Named moves (each a turn or a mirror), then the moves between two rows, first move first; the first pair answered
move k_210:
[ -4 -27  12  -3  -7  13 -20 -16  -1  -8 -11] -> [  2   4   8  10  12  -3  24 -18 -10 -12 -18]
[ -2  -8  -7 -11 -11  -1  -8   8   5   8   3] -> [  0  10 -10  -4   0 -10  15   6  -2   5  -2]
[ 10   7   7   0  -7  -5   8 -12  -3 -18 -11] -> [  9  -6  10  -4 -13   1 -11 -12   1 -17  -7]
[-10  -4 -14   5 -17  -4 -24  18  15 -12  -9] -> [ -6  18 -18  14  -4 -16   9  15   8 -14 -16]
move k_506:
[-1  5  1 -5  2 13 -3 18  3 15 20] -> [  3  11   9   1   8   7  29   3 -12   6   3]
[  3  19   2   6  -4  -3  19   0   8 -19  -8] -> [  1  13  -4   0 -11   4 -11  15  22  -9  10]
[ -6  -3 -12  -2  -1  12 -23  13  15  15  28] -> [ -3  10   4  11  11  -2  38 -16 -11  -5  -4]
[-14   4  -3  -4  14   8  10  -5 -13  14  16] -> [-16   2  -4  -6  13   9   5  -3 -10  16  18]
move k_193:
[ -1 -34   8 -11  -9  18   5  -1  -9   3  -5] -> [ -5 -31  -3 -11 -15  11 -11  10  -3  -1 -15]
[ -1 -17  11 -10   1  17 -13  -6   3   9  21] -> [ -2 -19   7 -10  -4  14 -22  -3   6   7  16]
[ 2 -2 -1  2 -3 -1  1 -2 -2 -2  0] -> [ 1 -1 -2  1 -4 -1 -1 -2  1 -4  0]
[  4  -6   6   0 -10   1  12 -11   8  -5   1] -> [  2  -7   3   0 -14  -1   5  -9  10  -7  -2]

Between the rows of a pair lie 2 to 3 moves.
[  3 -24  18  -4  -1  13   0 -19  -3   2  10] -> [  0  -1 -15   0  -9  -6 -28  16  16   0   0]
k_193 then k_193 then k_193
[-11 -17  22 -12  -2   4 -14  -3  11   9 -16] -> [ -7  -5  23  -6   5  -3  13 -11   1   3 -27]
k_506 then k_210
[  0 -15  20  -6 -15   0   2  -5 -10 -15  -4] -> [  0 -12  11  -9 -17   2 -17   9   2  -5  13]
k_210 then k_506
[ -4 -18  24   8  13  10   8 -12  -7  12  20] -> [ 0 -2 18 14 21  3 18 -4 -4 13 24]
k_210 then k_506 then k_210
[ -4 -27 -11   1  -7   3  14  -9  -6 -10  -8] -> [ -1 -12 -14   5   1  -4  27  -8  -7  -8  -8]
k_506 then k_210 then k_193
[  0  15  -9   7  21 -13  15  13   1   6  12] -> [ -3  -4  -8  -2  10  -2 -16  19  11  11  20]
k_506 then k_210
[  6 -20  22  -5 -19   4 -17  -3   1  -6  -2] -> [  7 -15  15  -9 -18   3 -25   8   9   1   9]
k_506 then k_210 then k_506
[ -2  -8   4  -2  -8   4   1 -11  -8  -9 -12] -> [ -3  -9  -3  -5 -10   6 -17   0   1  -2   1]
k_210 then k_506
[-13 -11  -5  -6 -10   8 -15   0  11 -12   6] -> [-11  17 -15   4   4  -5  11   4   9 -11   3]
k_193 then k_210
[  4  13  -5  19   3  -8  16  25  -7 -18 -16] -> [  2   4 -10   8   1   2 -14  38   8  -3  13]
k_193 then k_506
[ -1  -7  11  -7   9   9  15 -16 -10   3  10] -> [-1  2 -2 -8 11  9  0 -1  1 12 25]
k_506 then k_210 then k_506
[  8 -22  13  -1   3   7  -7 -16 -12   0  11] -> [  9  14 -10  12   8 -19  10  -1  -8  -8 -10]
k_193 then k_193 then k_210
[-10  12 -11   6  -6   3   1   1  12   8   0] -> [-11   1  -8   2 -12   7  -8  -3  13   6  -1]
k_506 then k_210
[ -2 -15   3  -6 -13  10 -15 -14  -1  11  -6] -> [  2  19  -8   7   0 -10  13  -7  -4   8 -16]
k_193 then k_210
[ 4  2 -2 -6  0  0 -9 12  9  8 14] -> [ 5 14 -1  0  7 -5 11  9  5  5  8]
k_210 then k_506
[-11 -22  -2  -7 -15  19 -27  -6  -2 -13  -6] -> [-10 -10   6   1  -6  10   9 -21 -18 -22 -23]
k_506 then k_210
[ -1 -22  13 -11 -14   4 -29  -7   0  -6 -12] -> [  1  -6  17   0  -4  -7   7 -21 -14 -15 -27]
k_506 then k_210
[  5  -9   9   3   0  -5   8  -3  -7  -3 -36] -> [  7  13  -4   8  10 -12  16   9  -1   3 -27]
k_506 then k_210
[-10  26 -15  -7  18  -7  38  -8   0  10  13] -> [-15 -29   8 -26  -6  20  -6 -22   2  11  19]
k_193 then k_210
[  1  13 -14  -8   0  -8  -5  17  12 -10  -9] -> [  7   6   9 -10  13   6  23  -8   0  -4   5]
k_193 then k_193 then k_193
[  6  -3   4   0  -1  -1  18 -11 -15  -2 -11] -> [ 6 15 -8  3  7 -6 18  3 -6  7  2]
k_506 then k_210
[  2   1 -17  -1 -11  -8 -21  13  11  -2 -11] -> [  4  13 -11   6  -1 -14  12  -1  -3  -9 -22]
k_506 then k_193
[  1  16  -8   7  -5  -9   3   7  -1   1 -17] -> [ -1  -5  -1  -2 -12   3 -20   8   3   7  -4]
k_193 then k_210
[ -3  13 -17   1   3 -15  -9  18   4  -5  -7] -> [  3   0  11   0  18   1  23  -9 -11  -1   8]
k_193 then k_193 then k_193
[  4  22 -15   8  -4 -18   2  13  11  -5  -2] -> [  1 -14   1  -2 -22  -5 -23  -1   9 -11  -9]
k_210 then k_506 then k_210
[  0  -4   0   0  -8   2  14  -7  -4  -7 -24] -> [ -1 -16   0  -6 -15   8  -7  -1   2  -1 -16]
k_210 then k_506
[  7   6 -14   4   1   2 -14   8  10  12  10] -> [  6 -12  -2  -2  -3  11 -16  -5   6  11  12]
k_193 then k_506 then k_210
[ -2  -8   4   3 -24   4 -11  10  11   8   6] -> [ -3  -8   3   5 -26   0 -12   9   8   4  -1]
k_506 then k_193 then k_506
[ -5 -14   4   5   4   7  15 -12 -11  -6   2] -> [ -7 -17  -7  -1  -4   9 -13   4   2  -1  12]
k_506 then k_193
[ -7 -18  10  -6 -15   7 -17  -1  -4   4  -2] -> [ -4  18  -6   8   0 -12  16   7  -8   1 -11]
k_193 then k_210
[ -5  10   5  22 -13 -10  28   2  -1   5 -14] -> [ -9  -4  -1  12 -22   1 -14  19  17  19   8]
k_193 then k_506
[-13  26  -6   2   6  -8   2  11   7  -8  -3] -> [-12   9   3  -8   8   9  -9   8  11   3  22]
k_193 then k_193 then k_506
[ 12 -26  13  -2   2   6  -3 -12   3   0  19] -> [15  2  1  7 16 -5 18  0  6  7 26]
k_210 then k_506 then k_210
